128 stands for zero in the data rows.
Here are some points, one per row:
[181 132 175 198 147 159 172 158 123  82 135 211 156 127 154 148  52 105
 175  97 154 115 112 133 120 108   0  87 137 162 121 176  38 121 165  86
 133 163 115 106 117 167 154 121 123 135 130 154]
[175 153 121 123 166 146 144 108 106 147 109 124 168  79 134 126 186 116
 123 210 185 169  71 109 144 124 123 117 180  56 180  68  72  88 134 106
  90 157  55 159  76 176 182  95  95 184 109  68]
[131 113 208 103  92 126  95 134 195 127 134  68  77 185 141 135 100  88
 121 172 124  31 130 143 112 190 135 109 110  98 104 132 122 160 138 156
 161 138 116 184  90  99 118  68 153 138 122 135]
[184  48 153 154 165  93 124 118  79 174 210 160 115 104 131  99  96 119
  49 150  91  79 161  49 159 119 183 220 165 110 114 176 180 139 140 125
  91  93 120 168  92 174  35 204 156  22 138 142]
[222 176 130 146 188 110 130 169 121 114 108 149 121 101  62 134 162  64
 132  65 196 129 188   3 115 103 113  80  97 137  98 113 117  80  97 146
 183 120 164  95 121  67 117 102 114 115  93 172]
[210 126 162 181 137 108 117  64 107  86 119 117  70 113 107 132  95 111
 136 172 148 186  91 102  98 169 196 115 121  64 230 127  48  86 165  64
  35 108 177 181 117  95 125  82 167 206 126 112]
[ 44 121  94 146  92 118  82 101 172 135  80 174 136  72  70 153 127 190
 154  95 159 113 167 140 131  74 167 138 134 195 120 145 102 160  91 115
 162 142  43  83 226 171 118 144 130 101 176 135]
[155  80  85  65  67  65  96 150 132  27 129 115  76 216 151  82 123  48
 146 196  85 137 122 156 102 103 106 114 184  68 198 150 199 144 137 165
  68 216 121 109 111 101  92 210 137 195 166 136]
[ 66 180 169  71  75 125 149 133 102 172 120 187 125  63 110  96 100 141
 145 134 149 166  85 164  82 163 210 103 125 107 142 117  88  69 101 111
 153 174 113 103 103 113 156 156 123  58 108 161]
[133 155  69 151 226 125  82 143 177 162 169 172 130 105  95  98  70 128
 131  95  82  72 131 197 125 123 141 117 199 148 141 100 131 102  88 124
 154 153 166 135 103 138 146  89  89 123 120 139]
[107 158 118 150  61  81 174 101 120 142 170 159 122 142 185 124 110 123
 111 135  70 100 137 117  84 194 175 137  74 127 165  86 175 191  81 130
 121 119 159 161 150 198 176 197 128 193  70 157]
[111  72 116 135 130 200 126 170 185  88 118 155  81 132 131 123 123 188
  53  85 170 161 122 131 150 103 130 131  83 139 114 112 255 118 126 114
 151 150 152  57 130 169 115 129 160  78 165 176]
[101 140  68 134 102 146 129  92  62 142 136  54  82 223 149 104 137 168
 118 110 174  74 110 165 119 179  98 137 125 101  74  34 111 154 112 141
 175  82 111  97 108  77 136 215 147  51 143  89]
[196 149 183 134 133  73  24 124 183  69 175 162 255 108 124 176 138 138
 167 127 128 118  78 162  81 111  90 135 136 109 163 128  59   4 160 113
 128 131 185 125  81 171 185  69 108  87 126  89]
[ 98 185 143 121  81 142 130 145 125  93 152 183 120 139 142 124 108 129
 201 148  57 139 178 153 117 151 183  74  94 126 126 140 224 159 181 102
 121  56  74 150 101 176 115 169  94  83  75 117]
[101 106 163 121 130  95 132 115  75  44 168 103 107  45 144 144  96  91
  68  57 173 138 127 188 193  90 105 136 128 171 119 155 184  96  92 155
 150  64 146  53 142 148 122 101 113 146 137 132]
[170 119 128 128  82 117 133 188 130 110 125 160 174  90 152 163  94 149
 147 174 150 136 168 180 149  31  71 173 113 110 184 170 120  63  61 121
  37  89 194 142 143 122 103  77 123  94 117 185]
[ 72   0 164 166  87  89 214 204 142 149 132 166  37 185 142  80 199 185
  77 124  29 138 154 147 130 151 244 178 156  71 114 104 199 160 177 118
 100 100  77 174 175 100 103 132 221 194  39 159]
[139  91 122 170 132 127  70  20 163  97 146 110 147 188 165  84  90  65
 161 138  69 116 127 138 162 121  84 132  67  30  89 204 133 128  71 162
  68 138  64 150 128 135 145  33 173 114  88 168]
[109 100  46 121 133  93 104 206  92 118 144  84 117 151 163 149 143  94
 101 178 162  99  72  98 152 206 178 153 133 115  92 205 122 138 142 103
  56 158 103 120 139 123 160 122 241 136 164  91]
[107 201 127  95 160 139 152 187 130 150 116  74 151  99  83 158 140 184
  73  85 170 163 124  79 159  58  85 156 170 217 163 186 122  49 100  42
 206  69 120 177 209 111 216 220  83 137 168  79]
[124 141 146 152  81 158 126  70 174 127 203  96 133 135 204  95 106  51
 144 146  39 100 148 151 122  28 119 174 153  54  33 109 179 142 186 146
 105 154 128 127 140  83  81 127 206 187 143 183]
[ 99 112 120 172  92 186 115 128 132  94 147 128 107  86 117 149 155 140
 138 119  57 160 160 131 148 164 121 175  92 113 112 175  90  49  77 131
 160 173 163 128 115 112  48 152  52 119 129  38]
[115 178 105  84 133 163 103  94  95 123 104  76 167 194 134 124 152 146
 221  97 182 131  81 111 136 148 140 101 158 186 129 130  40 186 115 148
 187 131 130 180  42 162  75 147 171 157 139 160]
[162 131 128 148 141 100 130 115  82 175  48  91 195  49  18 106 154 124
 107  91 150 153 168  78  66 144  22 118 140 167  95 109 106 165 121 136
 162  84 159  56  64 192 120  57  98 162 156 126]
[ 93  93 142 100 113 157 139 105 171  81  90 121  83 162 166 118 122 107
 164 164  63 130  78  72 156 146 155 148 162  87  98  62 127 249 107 148
 157 121 188 147 156 114 179  90 128  80 159 166]
[162 196 123 105 216 137 142 126  57 100  78 118 164  79  92 187 122 199
  51 109  97 156 178  77 113 112 106  97 117 169  74 100 107 151 102 208
 151 123 112  60 129  94  93 119 138 125  84 127]
[138  98  85  51 103 153 198 137  57 255 110 178  23  96  89 144 208 239
 173 138 106  42 105 110 114 160 165 133  70 203 107  67 197 179 177 142
 125  95 116 160 212  36 131 166  76 159 157 104]
[ 29 146 135 120 195 186  85 132 154 181  48 120 125 119 109 131 180  79
 108 129 114  96 146 143 160 160  51 114  77 111 116 100 125 165 175 122
 139 121 146 157 187 123  85 192 116 116 162 157]
[107 110  99 100 134 131 178  72 124 142 111  86 255  75 149 147 130 149
 113  77 201 170 139 163  92 151 103  56 145 221 120 172 130 153 120  70
 188 186 123 140 121  86 176 122  37  92 149 100]
[122 125 165 148 161 130 176 142 119 212  87  99 116 159 103 156 143 110
 167 138 163 173  91 163 165 124 184  58 120 167 178  51  97 118 127 193
 120 116 140 157 137 111 154 119 193 163 124  18]
[130 118  99 143 134 193 128 115 186 138 205 143 164 127 105  88 126 167
 100 105 167 150 167 132 132  87 155 150 119 113 179 135  79 128 153 160
 112 120 144 114 145 122 158 129  63 132  85 153]
[129 181 135  90 135  52 125 156 153 166  98  78  76 255 203 149 134  89
 150 164 160 184 108 138 137 128  88 156 138 170 132 188 122 129 204 118
  72 182 102  67 117 158 106  68  71 140 158  96]
Along one direction, these points spread out more than along any other. Take the direction at right angles to it along which they spread out most. Go by this last direction. Where along it does each point below lie, from 0 to 99? 50 is the average, and the first point above lies past it. One standard deviation of the points above along it is 16.
[101 140  68 134 102 146 129  92  62 142 136  54  82 223 149 104 137 168
 118 110 174  74 110 165 119 179  98 137 125 101  74  34 111 154 112 141
 175  82 111  97 108  77 136 215 147  51 143  89] >> 32
[133 155  69 151 226 125  82 143 177 162 169 172 130 105  95  98  70 128
 131  95  82  72 131 197 125 123 141 117 199 148 141 100 131 102  88 124
 154 153 166 135 103 138 146  89  89 123 120 139] >> 54
[139  91 122 170 132 127  70  20 163  97 146 110 147 188 165  84  90  65
 161 138  69 116 127 138 162 121  84 132  67  30  89 204 133 128  71 162
  68 138  64 150 128 135 145  33 173 114  88 168] >> 80
[210 126 162 181 137 108 117  64 107  86 119 117  70 113 107 132  95 111
 136 172 148 186  91 102  98 169 196 115 121  64 230 127  48  86 165  64
  35 108 177 181 117  95 125  82 167 206 126 112] >> 73
[196 149 183 134 133  73  24 124 183  69 175 162 255 108 124 176 138 138
 167 127 128 118  78 162  81 111  90 135 136 109 163 128  59   4 160 113
 128 131 185 125  81 171 185  69 108  87 126  89] >> 83
[ 72   0 164 166  87  89 214 204 142 149 132 166  37 185 142  80 199 185
  77 124  29 138 154 147 130 151 244 178 156  71 114 104 199 160 177 118
 100 100  77 174 175 100 103 132 221 194  39 159] >> 32
[101 106 163 121 130  95 132 115  75  44 168 103 107  45 144 144  96  91
  68  57 173 138 127 188 193  90 105 136 128 171 119 155 184  96  92 155
 150  64 146  53 142 148 122 101 113 146 137 132] >> 51
[129 181 135  90 135  52 125 156 153 166  98  78  76 255 203 149 134  89
 150 164 160 184 108 138 137 128  88 156 138 170 132 188 122 129 204 118
  72 182 102  67 117 158 106  68  71 140 158  96] >> 63
